Each row is where one point has got to under a steady rotation. How many steps took it there?
The counts run from 0 to 198.
[146 111 145 152 102  90 117 163 134 181 154]  153
[ 82 149 148 153 135  89 100 149  91 138 129]  179
[112 103  78 125  99 110 113 155  87 123  97]  197
[128 104 116 127 147 125 130  89  60 147 123]  104
[155 140 167  94 137 121 134  80 123 133 167]  37
[151 123 137 144 104 114 131 196 115 156 129]  159
[134 107 121 152 137  89 176 136 111 140 100]  86
[110  97  75 128 113 124 125 167 104 127  93]  196
[128 110 121 137 145 116 128  75  60 131 118]  105
[144 105 118 177 137 119 172 136 114 133  79]  88
[146 116 119 167 141 100 178 136 106 128  88]  87
[127 112 126 153 149  90 169 143 112 157 101]  85
[174  90 104 131  86 100 140 112 103 145 134]  123
[158 124 138 177 101 141 126 168 139 159 127]  157
[185 102 103 158  92 131 118 113 113 139 134]  125
[147 131 164 182 111 101 106 134 146 164 149]  150
[117 107  91 179 103 120 124 149 114 112  88]  193
[165 133 143 167  94  96 114 163 126 125 148]  155
[138 136 166 109 144 109 134  87 143 163 158]  41
[105 142 168 129 178  99 163 130 102 154 129]  73
[168 116 142 103 119 149 100 126  86 166 156]  134
[114  92 119 129 147  96 116  79  95 155 136]  110
[140 143 175 102 166 143 160 150  87 151 124]  66
[187  89  97 133  90 155 106 116 110 174 137]  127
[184 114 123 138 114 169  99 118  99 151 144]  132
[128 153 140 163 132 163 106 170  83 132 109]  169
[110 145 168 182 166 117 158 115 122 143 117]  76
[ 99  96  85 145 121 136 110 160 118 140  83]  195
[172 136 156 103 147 135 168 166 105 152 131]  60
[177 108 118 103 129 178 134  89 128 124 124]  27
[164  86 103 164 109 120 132 100 137 175 131]  120
[163 121 144 104 108 143  94 124  75 149 168]  135
[122 112 112 137 161 155 139  90  76 147 105]  102
[ 83 146 143 180 136  97 108 137  99 125 121]  180
[114 102 118 111 156 103 145  75 159 151 105]  10
[152 121 152  76 151 140 132  94 125 156 159]  35
[152 142 166 108 142 138 136  81 145 166 157]  40
[169 118 121 121 120 170 102 113 101 172 142]  133
[147 146 169 159 118 126  98 110 103 148 177]  143
[137 147 151 146 126 123 117 180  74 121 123]  167
[142 108 114 152 135 159 159 120  84 131  84]  95
[150 125 157 177 119 119 116 147 152 184 151]  151
[163 142 146 170 102 139 122 181 106 136 116]  162
[117 112 131 156 153 141 119  66  87 142 125]  107
[158 138 156 145 129 158  94 106  96 150 151]  138
[128 110 129 170 132  98 120  58  93 134 136]  112
[120 110 111 106 142  76 153  76 153 128 120]  11
[180 121 151 122 126 119 172 157 139 155 126]  54
[135 141 163 155 129 133  93 119 135 173 160]  145
[152 111 104 151 129 112 163 131  72 112  88]  93
[163  70 103 127 101 106 124 119 117 155 128]  122
[ 93 155 152 174 150 137 104 150  87 126 122]  175
[144 122 151 157 115 111 119 151 136 185 146]  152
[153 129 172 108 129  97 144 100 150 160 164]  42
[155  94 108 174 105 113 125  89 129 146 131]  119
[176 136 151 108 143 152 158 167 130 160 117]  59
[117 120 125 130 153 115 155  48 140 111 115]  7
[134  96 112 134 138 113 161 148  88 145  89]  91
[151 137 163  91 141 126 134  89 114 139 166]  36
[143  98 110 137 128 114 153  68 165 124 112]  14
[153  85  96 101 124 115 149  88 165 143 100]  16
[104 126 118 191 113 102 117 137 129 120 101]  187
[172 135 152 107 138 173 121  84 124 139 145]  33
[168 133 162 132 142 120 148 112 178 171 138]  46
[143 118 108 137 119 104 155  66 153 114 114]  13
[105 133 129 124 170 147 147  73 124 118 103]  2
[182 136 158 151 117 103 163 139 161 140 143]  50
[182  92 105 143  91 105 118 110 108 131 135]  124
[133 124 163 142 117  93 104 134 126 175 171]  147
[101 118 125 187 115  81 122 140 120 120 103]  186
[146  94 110 121 128 127 150  83 172 135 105]  15
[103 154 151 162 137 132 110 153  82 125 134]  174
[ 91 145 136 197 138 110 109 140 112 139 113]  181
[189 120 118  99 118 161 147  88 120 103 121]  26
[172 156 164 116 136 137 168 156 100 116 121]  62
[127 153 172 152 172 145 152 130 107 149 115]  70
[165 133 165 148 140 114 152  99 170 155 141]  45
[140 127 163 122 126 119  95 116  92 156 171]  141
[168 147 159 100 137 129 160 168  99 130 134]  61
[174  98 103 117 118 153 157 101 152 132 114]  21
[118 114  85 138 109 128 118 150  83 103  97]  198
[122 125 147 159 151  68 169 129 116 143 114]  80
[188 109 125 121  83 141 120 125  82 127 143]  130
[128 114 128 139 142 135 147 106  46 114 107]  99
[102 113 122  94 161 102 147  70 121 112 121]  5
[138  98 117 173 123 113 119  64 118 155 125]  113
[177 136 138  87 130 145 134  87 101 116 147]  31
[141 110 111 162 134 146 158 130  85 114  81]  94
[ 93 108 110 190 129 108 121 142 132 151  88]  188
[110 107 119 119 158 137 127  94  66 153 116]  103
[139 156 179 119 169 126 154 142  77 137 133]  67
[182 109 111  83 111 129 155 106 116 112 126]  24
[114 151 179 147 179 141 155 133 109 160 124]  71
[119 113 132 155 151 126 118  66  73 126 124]  106
[117 149 174 167 163 105 153 117 107 131 116]  75
[ 90 124 132 187 141 112 110 141 121 156 114]  182
[120  99 125 140 136  91 132  68  96 143 142]  111
[140 114 121 148 147 146 143  99  63 114 108]  100
[102 142 151 139 147 137 102 171  84 150 123]  171
[157 133 137 137 105 104 137 186 101 148 133]  160
[100 140 156 142 146 121 112 168  79 142 132]  172
[172 100  99  91 123 150 153 105 142 146 114]  22
[113 113  87 166 109 139 116 153 127 122  85]  194
[173 145 169 132 131 102 144  88 156 131 159]  44
[180  89 106 143  94 157 121 118 120 154 121]  126
[ 80 118 118 167 122  73 122 157 110 138 104]  185
[142 138 164 165 125 135  87 103 121 156 161]  144
[107 142 134 131 167 134 143  66 111  88 110]  1
[153  82 100 138 106 121 129 115 130 177 124]  121
[149 130 144 156 108 133 128 190 142 164 130]  158
[148 137 159 172 107  86 111 132 135 156 161]  149
[156  91 110 168 106  89 137  88 122 141 137]  118
[168 127 146 123 112 143 104 116  76 141 168]  136
[179 129 158 121 127 135 173 157 159 166 131]  53
[168 138 145 137 107 150  89 103  81 129 158]  137
[ 72 144 143 143 149 101 100 157 101 141 127]  178
[122 126 147 169 150  93 168 116 116 135 106]  81
[162 125 168 115 133  92 164 129 158 165 150]  48
[158 136 153 178  96 116 120 175 130 149 128]  156
[162 134 146 167 112 155 122 183 114 145 116]  163
[137 118 159 145 126 111  96 134 127 183 165]  146
[140 108 111 129 154 152 146 121  85 143  83]  96
[140 123 162 121 131 134  84 121 100 175 164]  140
[141 128 166 156 112  84 108 137 122 155 170]  148
[108  98 127 132 148 118 121  82  94 169 126]  109
[ 94 105  99 168 119 111 124 150 133 156 104]  189
[123 105 118 165 153  98 169 143 118 159  96]  84
[107 103  93 154 111  83 127 166 108 126  97]  191
[167 141 168 123 131  91 145  92 148 143 171]  43
[138 152 174 132 157 116 158 149  82 125 128]  68
[160 114 132  64 135 151 135 103 113 141 142]  29
[142 166 178 155 169 141 146 128  88 127 127]  69
[112 101  89 168 100 103 130 152 108 118  93]  192
[157 142 169 125 140 138 138  70 146 140 154]  39
[183 106  98 117 110 135 157  84 159 120 111]  20
[155 128 155 115 135 107 148 124 174 175 150]  47
[161 106 102  95 111  91 170  93 139 111 112]  18
[137 116 122 152 159 158 131  95  74 128 104]  101
[187 126 122 141  95 158 103 115  91 136 149]  131
[192 142 155 131 120 132 170 154 127 122 124]  56
[163 136 146 170  99 118 126 191 107 126 128]  161
[112 148 172 145 164 100 168 123  93 127 128]  74
[187 123 117 101 116 145 146 102 112 112 131]  25
[128 122 141 189 152 106 170 119 131 145  97]  82
[ 74 123 121 162 132  82 113 150 116 153 107]  184
[ 84 145 151 165 158 133 103 145 105 153 117]  176
[172 118 126  81 133 167 135 102 133 144 122]  28
[102 146 150 150 125 118 109 154  77 125 129]  173
[151  83 114 148 112  74 123  85 115 144 144]  117
[130  71 107 135 111  91 129  84 118 170 141]  116
[162 155 164 140 150 150 157 150 106 118 123]  63
[126 104 110 113 134  88 154  75 150 108 123]  12
[185 127 157 117 115 114 168 171 126 132 135]  55
[139 139 149 122 125 127 130 200  81 136 126]  166
[193 161 157 145 123 149 166 152 130 124 123]  57
[120 121 123 135 150 123 146  56 154 126 109]  8
[128  91 115 156 126 121 117  74 127 165 133]  114
[173 144 152 105 131 161 126  67 116 106 151]  32
[182 137 150 144 113 125 163 132 165 139 133]  51
[132 108 104 114 139 122 149 124  56 126  93]  98
[106 124 161 150 160  94 161 130 127 179 108]  78
[176 127 137  73 136 137 139  93 103 124 148]  30
[116 155 141 149 139 155 102 170  84 144 120]  170
[132  92 102 144 148 132 170 151  99 157  78]  90
[180 140 148 131 134 165 160 151 143 144 119]  58
[159 129 145  94 146 169 130  84 129 150 142]  34
[ 82 117 131 172 142 103 115 144 126 161 107]  183
[149 125 147 131 139 148  89 110 101 168 152]  139
[131 127 137 151 115 157 122 199 110 153 111]  164
[157  88  96  89 115 105 172 103 150 135 113]  17
[178 128 164 133 120  88 159 125 150 139 150]  49
[134 136 144 122 124 135 118 193  89 162 121]  165
[113 101 125 145 154 138 118  71  97 162 126]  108
[141 107 104 166 139 139 168 149 119 151  80]  89
[173  82 103 115 105 134 118 133  99 167 139]  128
[101 121 157 143 158  76 168 132 121 162 112]  79
[109 143 170 171 174 114 161 127 123 165 103]  77
[163 124 144 163 102  82 122 172 126 151 154]  154
[ 95 103  95 154 111  90 123 164 123 151  94]  190
[181 131 156 142 129 130 170 145 167 166 131]  52
[121  93 115 148 134 105 124  90 125 180 133]  115
[108 104 118 110 154 123 141  68 158 145 114]  9
[151 153 166 132 157 175 159 149 103 138 107]  64
[148 148 166 117 165 166 152 151 108 154 118]  65
[ 97 116 129  92 174 117 138  74 128 133 104]  4
[175  95 108  75 124 131 162 113 132 141 113]  23
[134 159 155 161 123 154 114 171  80 113 125]  168
[ 79 134 147 156 155 118 102 156  96 160 124]  177
[118 113 134 172 155 115 172 125 131 162  91]  83
[131 108 111 109 143 138 151 133  74 143  97]  97
[110 137 171 133 178 116 153 136 101 160 118]  72
[116 124 126 115 149  96 156  55 131 108 125]  6
[171 110 100 111 101 112 166  78 142 105 108]  19
[ 99 119 128 111 169 141 139  71 127 125 100]  3
[103 135 132 108 156 123 151  78 109  85 105]  0
